128 stands for zero in the data rows.
Some points:
[144 168 162 146 118 200  55 164  98 108 101  87 135 134 176 129 168 145 176 140 117 112 144 101 154 148 130 207  94 134 108  87]
[121 150 121 157  84 104 147 109 155 142  94 121  98 175 107 101 149  87 117 117  82  67  97 136  69  76 156 116 141 121  94  98]
[ 84 114 145 111 151 122 153 141  89 158 112  89 113 127 119 118 137 120  95 117 174 151  83 176 141 151 121 131 150 122 130 144]
[148 125 114 144 139 129 179 119 153 120 165 126 132  93 124 154  46 119  93 157  99 111 196  97 154 102  95  86 154 121 133 141]
[130 184 185 194 159 123  96 144 141 139 133 110 116 146 164  90 117 165 155 117 132 138 107 101 163 189 106 158 134  98 150 112]
[175 153 117 135 165 137 139 161  99  76 100 109 190 214 123 109 144 103  94 140 147  83 141 100 226  78 133 130 114  79 167 111]
[137 114 145 104 120 163 123 112 159 148 152  99  98 101 156 131  77 114  98 127  74 120 142 119 124  80 106 161 193 121 196 158]
[136 123 114 124 175 109 153  80 100  60 104 122 178 212 151 118 153  90  86 116  86  80 140 103 222 148 103 160 112  86 138  70]
[ 72 113 137  92 166 144 120 132  89 162 108 111 122 118 115 122 135 145  99 116 183 152  97 169 117 155 111 128 125 112 130 111]
[118 159 167 139  92 115 138 111 140 125 100 123  80 169 105 109 142  99 135 165 111 103  62 125  63 104 178 110 162 122 103 105]
[139  70  70 126  64 127  87  56 162 101  94 109 154  81 134 114 149 131 114 153 180 144 140 101 140 150 204 147 122 152 118 154]
[ 95 147 104 114 153 165 178 141 134 154 121 141 120  79  93 129  63 107 128 170 115 108 199  71 130 137 118  71  82 131 104  99]
[137 103 134 115 137  93 137 176 143 118 153 118 120 121 155 156 135 142 135  96 125 135 112 129 120 109 126 117 104 175  93 134]
[131 151 193  32 110 114  87  81  53 123 114 178 137 141 114 139 124  97 186 152 131 187  76 185 118  98 132 159 182 124 136 119]
[ 93 164 137  73 143 172 184 138 112 170 103 152 121  81 103 104  74  95 126 171 128 120 185  84 132 148 133  81  73 141 116 108]
[143 125 151 106 111 166 134 100 161 150 161  96  90 105 145 132  89 104  98 143  63 142 148 124 142  87 104 153 193 144 197 158]
[135  98 147 129 130  90 145 180 139 123 164 113 125 120 157 151 140 143 133 105 125 144 124 143 132 107 133 124 102 181  82 119]
[133 119 159  94 104 145 140 100 133 157 173  98 109  90 159 115  80  98  96 155  56 136 146 105 138  80 112 159 186 147 207 165]
[104 157  84 124  66 141  85  80 204 130  41  93 206 118 159 101  93 155 119  96 162 179 102 118 199  63 169 156  72 114 115 156]
[192 122  98 127 162 136 152 156  79  70 122 113 153 204 119 105 172 112 100 178 138  72 163 102 201 109 138 124 134 111 165 140]
[136 139  93 188  75 126 129 129 101 157 160 207 120 146  99  94 130 130 137  57 148 120 160 112 126 145  89 157 128 117 130 174]
[159  76  92  16 133 174  63 125  79 179 160 254 153 160  70 110 169  80 185  28  72 166 137 199  85 116 115 162 100 146 192 141]
[ 82 115 152 117 124  96 166 144  95 154 125  86 110 142 128 108 129 121  88 124 174 145  81 170 161 138 107 127 169 135 140 157]
[114 104  89 148 176 171 129 108 142 131 102 129 129  98 122 170 145 152 104  96 136 129 124 164  83 163 107  98 132 103 135  99]
[136 162 145 114 134  98 132 103  85 105 117 194 156 127 137 162 103 121 184 160 143 171  96 150 119  98 125 131 172  89 103 126]
[129 117 138 122 118  82 144 184 128 104 173  92 107 113 170 153 130 154 138 103 141 127 119 134 129 111 126 127  92 185  81 133]
[ 94 111 156 104 119  97 162 152  92 149 132  83 109 147 121 111 116 127  82 115 180 148  88 162 143 147 122 132 160 117 141 148]
[169  88 118  85 219  82 122  86 154  70 166 137 168 175 124  84 190  83 151 171 102 126 130  95 144 213 135 101 131 118 178 128]
[ 99 107 117 139 169 169 125 138 109 164  84 111 113  95 108 154 140 146  96 121 183 145 123 169 103 181  97 120 125 103 115  84]
[ 71 155 162  46 143 171 167 144 106 188  96 154 108  92  98  83  82  73 138 178 135 159 173  86 153 145 143 104  97 136 114 105]
[143 174 138 148 124 104 135  96 105  77 137 191 147 101 126 180  98 136 175 165 120 158 117 125 116  99 118 139 164 112  90 130]
[138 163 146 150 113 107 146  97 101  79 127 189 145 125 136 183  94 140 179 166 119 163 128 136 106 108 120 132 154 102  97 129]
[ 94 109 125 139 166 163 113 127 111 159  89 115 119  92 103 164 139 149  93 111 176 122 130 174 104 180 100 109 121 103 117  93]
[ 87 117 144 111 141 110 153 140  86 160 125  85 101 130 122 122 130 120  91 111 178 141  83 167 150 143 128 130 156 108 123 149]
[115 172 176 139  97  96 134 103 133 134  89 107  89 153  96 122 149 103 148 188 107 115  63 125  65 113 176 123 176 123  88 107]
[134 109 120 110 145 103 126 150 155 132 147 132 148 133 132 154 135 133 132  94 106 129 122 159 105 105 136 113  98 153 126 114]
[120 136 105 225  63 108 128 136  79 160 173 178 122 139 108  87 115 133 134  93 156 138 147 117 144 166  92 159 135 112 128 186]
[200 131 114 118 162 124 147 176 101  89 113 104 167 198 105 103 182 117 127 189 152  72 168 121 195  90 129 118 122  80 174 153]
[116  83 115  53 178  68  91  12 223 101 159 143 184 156 167  70 151  83 167 117 107 165  96  83 173 248 181 101 115 136 147 142]
[164 158 164 162 154 194  69 198  97 120 114 115 119 129 153 121 185 160 183 176 130 104 136 116 131 141 137 178 108 128 153  97]
[136 110 107  94 155 115 119 153 168 127 142 146 140 136 127 148 143 125 138  89  97 140 103 159 101 111 130 100 104 147 143 118]
[ 93 117 151 112 135  93 159 151  85 153 132  90 105 144 136 117 126 117  67 117 180 151  82 146 147 134 119 136 169 123 135 167]
[152 135 154 135 113 184  64 142  90  94 122  85 121 130 166 138 163 127 170 135 123  90 175  90 140 163 138 232  92 198 105  76]
[154 165 130 149 120 108 139  96 109  64 134 179 139 109 128 188  79 132 187 164 122 164 124 126 107 106 122 145 168 116  92 119]
[140 100  93 104 153 136 121 137 160 136 141 138 143 162 116 145 126 147 137  94  94 131 109 157  99 102 125  91 101 135 131 115]
[ 99 225 104 138  93 128  93 104 230 162  24 107 218 156 159 113  43 179  98  24 138 180  92 153 240   0 128 146  27  56 138 117]
[177 128 114 131 188 117 139 148  92  77 115 111 161 203 100 115 170 109 104 163 119  85 154 111 194 101 128 126 116  76 172 124]
[ 91 107 107 134 168 172 122 129 113 143  97 114 121  95 111 147 135 163 100 107 165 128 137 177  94 175 113 110 131  98 113  85]
[140 111 145 130 124 166 122 112 173 147 142 100 117  98 150 135  93 127  91 115  70 110 137 140 125  87  88 155 193 121 193 136]
[137 108 126 115 133  98 113 160 147 119 147 130 113 127 156 149 132 125 127  97 115 124 117 157 119 111 128 100  89 151 105 128]
[122 151 106 221  61 107 144 147  77 154 168 178 111 133 106  85 124 145 129  99 184 143 136 100 153 183 108 166 155 107 124 185]
[135 117  73 131  72 153 108 129  97 190 148 221 138 163  80  87 143 110 156  31  89 112 154 139 108 117 100 160  87 138 134 135]
[ 75 156 152  59 143 178 167 141 113 179  99 150 117 102  93  94  72  87 129 181 129 144 182  90 141 150 133  93  84 145 105 112]
[111  61  63 128  49 127 115  10 144  89 120 113 163 100 147 114 163 105  84 139 161 130 135  94 154 182 181 159 115 155 100 137]
[106  47  65 129  53 123 113  11 145  79 110 104 161 106 147 117 141 104  95 141 166 127 138  89 135 184 179 170 110 156 103 143]
[112 130  77 188  94 119 168 118 168 119  89 140 125 177  75 125 153 124  80  85  75  41 132 123  60  72 135 105 109 119  83  87]
[144 118 140 115 124 159 116 116 163 143 155 101  87  98 140 135  97 137  87 135  63 133 144 131 124  84 108 152 187 113 200 151]
[117 183 190 250 186  66 123 120 232 163 191 109 109 142 162  21 110 168 189 111 109 147  85  42 121 255 119  63 141 106 150 153]
[152 142 157 135 118 197  49 165  87  96 113  88 117 127 176 132 184 143 185 162 136 105 165  96 117 157 135 199  99 160 128  98]
[128 141 119 141 102 114 151 117 164 142 112 137 102 164  85 100 161  91 119 100  66  70  86 126  54  88 170 114 120 135 123 103]
[145 123 131 104 123 114 140 165 144 107 171 110 122 129 155 149 133 143 126  93 130 131 111 144 119 117 128 106  96 166  93 126]
[147 121  80 161  90 138 111 130  98 175 171 207 129 147  86  87 128 116 162  58 117 123 158 137 109 142  94 150 106 133 142 168]
[ 88 129 129 108 140 114 128 140  87 172 106 103 107 124 122 136 145 133  83 122 175 144  97 168 136 166 118 111 148 116 129 122]
[133 137 159 145 108 191  43 148  82  82 131  94 132 115 173 140 166 116 165 142 122  85 153  89 136 162 136 213  85 176 117  74]
[133 114 153 126 116  84 148 188 122 110 161  95 118 115 168 167 130 156 134  97 136 129 121 125 131 120 133 119  94 195  83 142]
[137  87 101 123 143 125 135  50 129  64 127 115 174 152 145 117 167  90 114 144 140 103 141  96 167 173 150 149 127 128 133 118]
[155 163 144 142 105  91 134  92 103  74 132 179 145 101 129 184  94 136 184 160 118 160 136 130 111 102 112 128 161 107  96 115]
[ 89 146 119 101 152 172 168 144 131 173 124 154 116  87  95 120  69 103 119 178 120 124 192  73 140 140 130  77  75 127  95  90]
[143 170 144 144  97 104 135  94 103  72 143 183 145 107 137 185 100 139 181 161 118 160 131 127 113 101 119 122 166 103 100 114]
[130 115 129 141 132 166 118 103 174 147 154  96 103 109 143 156 113 146  84 112  66 116 137 129  96  98 104 155 184 115 200 130]
[142 136  97 205  76 123 138 140 101 169 178 186 120 144  95  92 129 127 148  81 158 134 150 116 130 161  93 159 142 121 125 183]
[134 166 146 125 124 111 127 103  98  85 122 193 141 118 121 171  95 130 185 159 134 171 106 144 120 107 114 140 155  90  95 130]
[140 105 104  91 187 115 113 107 164 129 134 161 149 133 128 141 128 147 148  68  83 134 113 172 116 104 119  85 108 117 150 125]
[135 108 146 121 119  85 145 184 135 107 168 105 120 117 155 159 123 157 134 109 131 122 118 151 132 121 133 127  89 185  89 131]
[137 105 119 104 154 108 126 153 154 123 150 140 120 125 137 141 144 141 136  98 115 130 103 148 118 106 129 106 103 163 119 121]
[133 109 139 120 120  85 136 179 129 115 162 104 104 124 166 164 129 147 133 104 135 131 119 135 138 117 127 114  96 190  83 132]
[115 137 113 216  69 105 133 150  85 155 166 181 123 136 103  85 129 140 141  89 173 138 153 102 147 177  99 154 164 115 121 193]
[128 109  88 145 178 152 117  96 151 131 121 137 131 109 124 164 136 164  87 115 129 118 142 173  72 150 101 105 130  96 132 100]
[105 110 108 131 166 167 122 116 127 149 107 121 133  88 107 153 151 162  91 111 158 125 127 167  86 168  94 111 120  96 115  89]
[143 111 155  92 106 146 121 101 143 159 160  96  93  95 150 132  79 103  97 141  58 127 142 101 146  82  98 150 194 128 189 168]
[100 110 150 113 119  86 176 154  88 160 127  88 102 146 148 117 123 117  83 111 184 148  88 155 154 137 127 130 174 124 151 149]
[188 110 107 131 162 120 144 156  70  68 140 111 156 190 105  95 185 107  95 195 133  72 183 103 189 113 144 124 134 122 155 150]
[126 111 135 132 122  82 141 183 134 102 164  95 103 121 170 155 128 144 141 108 138 136 125 140 137 110 126 117  98 191  83 129]
[120 106 140 122 125  82 137 177 137 117 163 105 112 117 154 169 141 152 142 104 134 129 122 127 136 108 127 122  99 180  86 131]
[138 120 127 120 134  85 130 184 135 105 157 114 126 115 161 143 123 135 123 102 133 130 114 142 117 113 126 127  99 186  92 125]
[ 97 147 105 119 150 160 182 140 148 139 132 136 123  87  98 136  65 120 124 153 106  98 212  82 138 128 127  75 109 131 109 108]
[118 129 115 130 143 143 182 136 147 125 131 145 126  90 120 143  72 117  94 164  93 119 207  83 138 115 102  75 117 124 118 128]
[116 154 162 141  85 108 149 111 145 126  87 119  91 175  96 108 147 103 122 149 102 101  76 120  62  91 162 121 156 129 105 101]
These points spread out most along one direction. Take the direction at right angles to it along which they spread out most. Go by this last direction. Where along it does each point below lie, from 0 to 99? 50 is the average, and the first point above lies past it. One standard deviation of the points above along it is 16.
[134  62  70 127  65 131  92  61 154 100  95 111 160  81 132 110 170 121 117 166 173 141 143 103 129 162 195 132 127 156 118 179] ~ 55
[ 78 165 169  29 135 161 164 137  88 206 100 129 116  88  82  90  81  69 145 171 138 163 160  78 152 149 154 106  97 132 117 111] ~ 20
[146 176 205 159 214 126  78 155 166 136 140 123 112 171 155  95 151 143 204 124 108 150 115 101 132 209 127 115 114 105 177 124] ~ 59
[204 127  85 142 132 168  79 215 210 166  86 122 159  89  76  99 169 196 181 210 200 157 133 170 103  44 204  35 133 110 191 250] ~ 46
[ 95 113 150 110 128  98 160 152  88 161 124  87 115 138 129 109 130 121  77 121 171 156  82 166 138 149 119 131 154 112 131 143] ~ 57
[168  89  83 133  87 159  72 129 183 142  93 110 165  77 112 106 162 170 156 213 199 146 131 136 120 103 231  94 120 141 149 237] ~ 53
[150 166 145 141 116 103 131 103 108  76 129 196 143 113 123 173  84 137 172 167 130 161 116 143 122 114 115 131 158  97  92 124] ~ 52
[144 109 137 109 136 100 131 154 141 122 151 117 123 126 136 156 138 149 137  97 117 134 113 142 121 114 126 108  94 176 110 129] ~ 62
[104 112 100 140 171 167 115 110 131 141 103 134 131  96 112 169 138 163  88 112 155 107 128 174  84 167 105 112 122 107 130  93] ~ 49
[131 107 110 142 122 173 110 104 174 136 136 107  92 107 135 147 116 166  85 110  87  88 139 148  93  98  95 160 177 121 188 120] ~ 36
[124 143 154 146  94 101 140 109 147 133  95 131  83 171  96 109 157  97 122 139  90  97  83 126  63  84 166 107 146 127 115 106] ~ 48
[141 198 187 157 162 161  76 160 122 134 101 105 138 158 175 111 152 155 168 118 119 116 127 110 157 147 114 189  94 102 141  83] ~ 61
[129 105  79 166 179 145 125  92 166 111 130 144 140 121 132 187 130 170  95 112 131 115 147 165  81 138  86  81 143  96 154  98] ~ 43
[107 161 169 135  81 102 145 114 134 128  79 117  94 153 103 120 146 111 145 176 100 100  53 118  70 110 169 120 169 121 108  97] ~ 49
